Each row is where one point has got to under a steady rotation. How many ticks took it there?
The counts run from 0 to 359.
[115 138 157 135 112 149 181 111  87 149 117 171  99 126 137 150 106 162
 139 152 147 150 119 129 136 140 152 129 102 138  67 163 179 113 145 191
 155 138 137 137 172 132 119 142 167 146 162  94 171 132 153 144  96 113
 118 163 132 132 100  90 161 145 128]  30
[128 142 126 125  77 128 157 100 112 136 104 153 125 109 125 110 112 166
 157 144 100 122 128  88 122 134 147 157 126 130  92 193 148 132 113 210
 138 104 129 116 173 115 103 147 161 145 145  86 141 116 120 128  89 150
  95 182 125  99  96  94 134 158 151]  194
[137 135 138 136 104 149 167 104  90 141 113 161 121 105 146 144 111 142
 149 152 106 129 133  77 132 162 147 150 108 130  91 187 164 122 127 206
 150 134 149 113 169 123 107 159 173 139 152 121 148 125 124 140 101 151
 100 153 156  94  76  97 145 165 153]  246
[153 149 147 126 101 146 153  91 101 124 110 165 102 103 124 116 109 178
 103 138 124 131 104  87 159 124 133 125 140 122  79 161 149 111 125 164
 142 107 155 121 157 123 100 161 184 142 179  96 156 102 147 137  98 143
  99 161 115 126  90 106 156 137 169]  45
[125 148 162 167  86 142 127  99 111 131  95 164 117 110 139 124 106 164
 146 151 120 135 129 118 137 137 136 125  79 124 110 171 156 120 132 202
 137 139 140 103 166 119 110 174 153 124 176 109 125 141 135 143  76 138
  93 174 114 153  85  85 153 162 139]  210
[116 135 156 129 107 165 169 119  99 124 126 160 101 109 132 140 115 162
 113 146 125 130 114 103 150 134 166 128 123 145  75 159 171 105 134 176
 155 129 159 139 166 143 116 160 167 150 181  96 168 120 140 157 103 107
 111 164 124 125  75  99 160 151 155]  350
[141 154 157 148 119 155 187  94  92 166 110 180 105 118 130 135 105 152
 141 169 137 156 123 118 151 148 130 128  91 123  84 178 167 135 142 193
 134 131 131 133 153 116 115 151 166 145 158 118 143 130 140 125  99 147
  91 159 141 134  92  81 157 137 132]  334
[127 140 162 135 102 136 189 104 117 140 126 166 107 123 127 123 118 171
 114 158 116 111 111  92 176 136 160 157 135 132  85 183 160 138 111 196
 124 136 146 126 156 115 102 169 143 150 176  94 132 123 125 120 108 154
  90 173 124 131  82  91 137 138 134]  327
[127 143 141 144  97 142 134  97  96 125  92 164 119 126 117 125  91 147
 148 149 129 146 152 108 120 141 160 132  95 128  87 172 157 136 152 198
 136 138 156 114 176 130 121 143 164 122 161 103 145 105 127 146  90 124
  93 179 114 104  89  94 162 165 150]  162
[143 144 160 149  85 128 121  99 114 136 103 158 117 109 143 124  97 162
 144 155 122 120 127 125 130 129 139 140  88 127 104 182 162 130 122 202
 138 140 141  99 167 116  98 165 164 120 175 110 122 145 131 141  75 139
 104 168 116 137  85  95 152 165 145]  211
[122 148 132 156  77 151 125 107 108 125  99 167 126 123 121 118 107 150
 168 139 124 130 134 109 109 136 154 139 106 129  72 178 158 119 130 199
 147 120 137 127 189 114 117 142 167 142 165  98 156 132 133 141  85 116
 107 171 123 122  86 111 164 161 154]  164
[124 133 154 164  95 147 178 116 114 135 111 156 130 120 116 126 106 150
 161 148 138 113 135 102 153 160 148 138 104 140  90 182 191 118 118 198
 134 140 116  90 175 111 130 156 154 153 153 116 154 121 132 131 107 113
 103 184 104 136 100  91 153 162 131]  155
[114 146 157 175  86 152 136 106 113 127  94 162 117 118 124 125 111 152
 149 153 126 142 124 122 142 145 141 133  88 132 101 172 166 120 136 199
 135 139 133 107 172 130 127 165 146 139 168 104 128 148 137 142  85 119
  92 181 101 153  90  90 159 162 131]  209
[136 132 148 138 105 154 174  87 106 152  93 163 102 109 130 116 120 185
 153 134 139 145 133  90 149 157 144 126  93 123  78 155 158 127 132 196
 145 101 127 105 164 102 122 141 153 148 166 108 162 110 138 105  95 144
  97 173 116 126 108 101 152 154 141]  104
[155 156 152 129 106 136 163 101 104 153 124 167  86 112 122 131 124 183
 120 150 132 133 106 126 155 133 150 143 134 109  94 154 158 131 135 194
 137 126 135 145 176 118  83 166 170 152 166  74 134 119 147 125 105 156
 112 186 113 120  99  94 149 133 136]  4
[161 127 150 136 102 149 163 110 130 159 108 156 100  93 119 125 117 160
 121 150 138 133 106  94 161 151 111 150 117 132 101 192 159 128 106 188
 149 128 100  99 162 140 114 162 173 164 154 104 129 144 156 131  86 136
 112 176 119 133  97  89 154 146 145]  230
[ 98 158 142 143  92 144 155  99  90 127 112 160 119 132 133 112 105 136
 145 162 113 138 121 129 131 121 151 137 130 118  77 196 170 130 133 181
 121 133 159 135 180 119 108 156 180 142 180 101 157 115 124 137 104 128
  89 168 137 130  96  85 157 132 145]  340
[134 134 135 128 110 149 155  88 110 135  86 143  96 105 140 117 111 138
 143 143 118 127 136  89 148 156 148 150 105 135  99 191 163 132 144 193
 139 141 155  98 179 151 130 155 173 158 166  98 147 136 124 120 104 114
 103 178 122 109  87 104 173 157 153]  204
[127 139 135 125 106 153 176 114 103 148 130 155  89 107 112 138 110 152
 133 146 134 141 112  99 149 148 143 158 142 117  80 182 165 132 134 191
 155 126 116 142 170 149  99 145 161 163 144  80 143 114 144 132 106 131
 108 186 122 109  86  88 155 147 144]  278
[154 136 167 123 105 145 156 107  91 130 115 159 106  99 158 133  99 158
 115 163 111 126 119 103 152 123 140 113 113 131  91 170 158 113 130 162
 138 127 162 108 159 130 108 171 194 131 185 123 160 120 146 147  89 144
 105 156 139 121  77 101 158 156 155]  347
[135 148 145 119 105 154 165 103 106 132 114 162 115  95 150 111 116 161
 125 171 118 138 130  99 142 124 148 134 107 123  86 178 152 134 131 195
 137 100 148 132 153 118  99 138 174 140 178 111 165 112 121 139 112 159
 101 176 135  98  87  90 143 144 169]  16
[155 138 146 131 103 146 180 108 107 138 120 165 114 113 118 142 106 168
  99 151 119 127 105  67 172 154 131 146 137 139  93 181 152 125 109 183
 138 139 142 111 147 144 105 176 164 143 164 100 122 127 139 138  86 146
  87 159 134 122  74  95 144 141 145]  274
[137 117 165 119  91 137 182 111 114 157 124 157 109 119 129 125 107 192
 129 141 136 131 111  99 160 130 144 133 124 117  75 171 164 130 108 176
 142 115 107  99 159 100  98 156 154 152 170 102 162 106 144 115  88 151
 111 168 128 134 110  83 139 148 125]  52
[131 156 151 147  95 138 171  90 111 164 110 167 105 108 132 113 122 169
 142 158 121 136 110 116 153 137 128 146 113 108 100 189 158 140 123 195
 135 124 107 118 165 110  90 168 156 151 151  93 126 146 139 112  88 159
 101 179 128 141 102  80 148 135 132]  282
[131 124 164 121  87 133 162 107 103 134 102 161 101 141 144 137  92 181
 121 148 133 127 121 117 147 130 180 136 105 145  83 145 161 126 126 195
 141 133 172 119 161 123 119 159 147 130 190  87 152 118 132 136  91 127
 105 173 113 130  89  91 155 150 127]  78
[137 138 162 125  88 131 156 123 111 140 114 152 105 122 146 146 107 156
 138 163 113 115 119 132 143 130 161 156 100 146 111 184 174 128 121 203
 136 150 142 125 178 136 110 174 153 146 167  91 128 148 129 143  88 134
 111 174 127 127  88  86 146 154 113]  255
[176 137 151 138  98 146 140 113 119 139 110 159 103 115 122 137 103 176
 117 135 155 113 124 104 152 139 147 144 107 150  88 142 163 112 116 187
 157 132 136 105 174 121 117 162 179 157 175 110 150 133 145 142  99 119
 112 180 100 124  74 111 165 161 157]  129
[144 147 167 138 106 142 154 111 109 135 103 172  96 114 137 125 100 187
 138 140 131 114 119 116 150 124 165 130 110 145  82 149 162 109 124 192
 146 104 149 126 162 110 119 153 162 144 182  87 160 140 146 136  90 122
 110 172 117 136  74 119 167 159 148]  76
[151 131 157 153 100 153 159 102 110 145  94 163 121 112 136 121 106 164
 156 150 138 132 145 102 152 160 134 133  70 134  94 174 164 127 126 196
 142 129 122  81 161 110 134 157 159 140 167 142 144 132 135 122  90 137
 100 169 128 125  94  99 155 167 138]  157
[142 134 136 134  95 145 177 103 103 139  92 165 136 130 134 119  85 149
 149 156 138 142 129 106 124 142 130 123  90 149  80 193 166 124 124 192
 134 129 139  95 160 111 136 137 177 135 163 123 166 123 139 139  84 130
 102 152 135 120 109  84 146 148 135]  114
[121 140 146 136  91 139 175 104  94 127 140 163 114 125 123 139 117 186
 115 138 134 131 107  90 146 134 168 142 144 136  77 149 164 114 127 193
 142 117 150 142 172 117  99 154 158 139 168  83 156  91 137 141 110 145
 106 176 101 123  94  89 141 139 142]  48
[143 136 159 139  83 131 122 116 131 124 105 158 125 111 140 118  88 149
 134 157 127 113 123 121 139 123 140 148 101 134  95 194 160 133 110 193
 141 140 136  99 165 128 101 157 170 126 178 108 128 149 130 148  73 128
 108 178 116 133  77 101 155 162 158]  212
[144 131 147 121  74 130 134 125 105 133 119 141  95 117 116 140 108 168
 133 137 108 124 110  96 139 126 155 146 142 125 104 171 153 127 131 183
 148 122 133 118 188 140  85 175 169 152 152  70 133 112 143 149  76 139
 116 189 117 111  83  91 148 163 128]  224
[168 134 143 129  99 149 165 109 115 134 115 148 123 107 116 110 114 171
 116 149 130 108 120  75 170 137 140 133 134 133  87 174 157 126 110 167
 124 118 144  90 164 107 117 169 188 154 177 120 152  95 132 126 107 144
 100 177 112 117  89 101 143 146 151]  98
[156 152 150 147  80 156 155 115 100 131 131 167 126 116 135 141 119 154
 102 163 123 140 106  97 145 136 132 133 108 123 103 169 165 123 120 182
 137 136 147 128 157 127 101 183 184 144 180 122 139 104 150 158 100 166
  94 156 123 135  92  73 133 128 139]  316
[134 156 160 139  91 141 166 124 102 133 118 173 129 119 125 105  93 165
 145 181 121 132 124 136 145 109 153 112 109 131  94 179 172 119 131 189
 108  99 135 121 160  98 114 152 174 146 169 111 160 106 144 147 101 149
  98 178 118 130  95  77 137 150 130]  65
[143 130 151 117 118 146 168 104  97 143 119 157 102 124 147 135  89 148
 135 156 130 120 131 106 157 133 154 138 120 123  64 178 172 126 123 169
 139 147 157 112 177 122 114 164 181 150 174 109 168 122 130 124  95 118
 111 160 149 107  85 116 170 144 148]  27
[138 133 143 116  89 165 162 109 122 134 131 152 119  94 136 128 121 160
 102 151 120 134 105  87 144 135 136 142 126 130  83 188 161 126 112 180
 160 119 130 133 154 140 103 153 181 157 176 109 165 114 136 149 107 147
 109 163 132 115  87  87 137 133 172]  319
[105 141 157 141  94 148 166  88  86 138 120 160 101 122 154 151 115 184
 127 130 127 139 115 102 135 147 151 131 114 120  67 152 177 113 134 189
 158 137 155 130 166 123 101 162 164 132 173  89 159 119 140 132  94 126
 116 153 116 142 102  91 161 143 138]  352
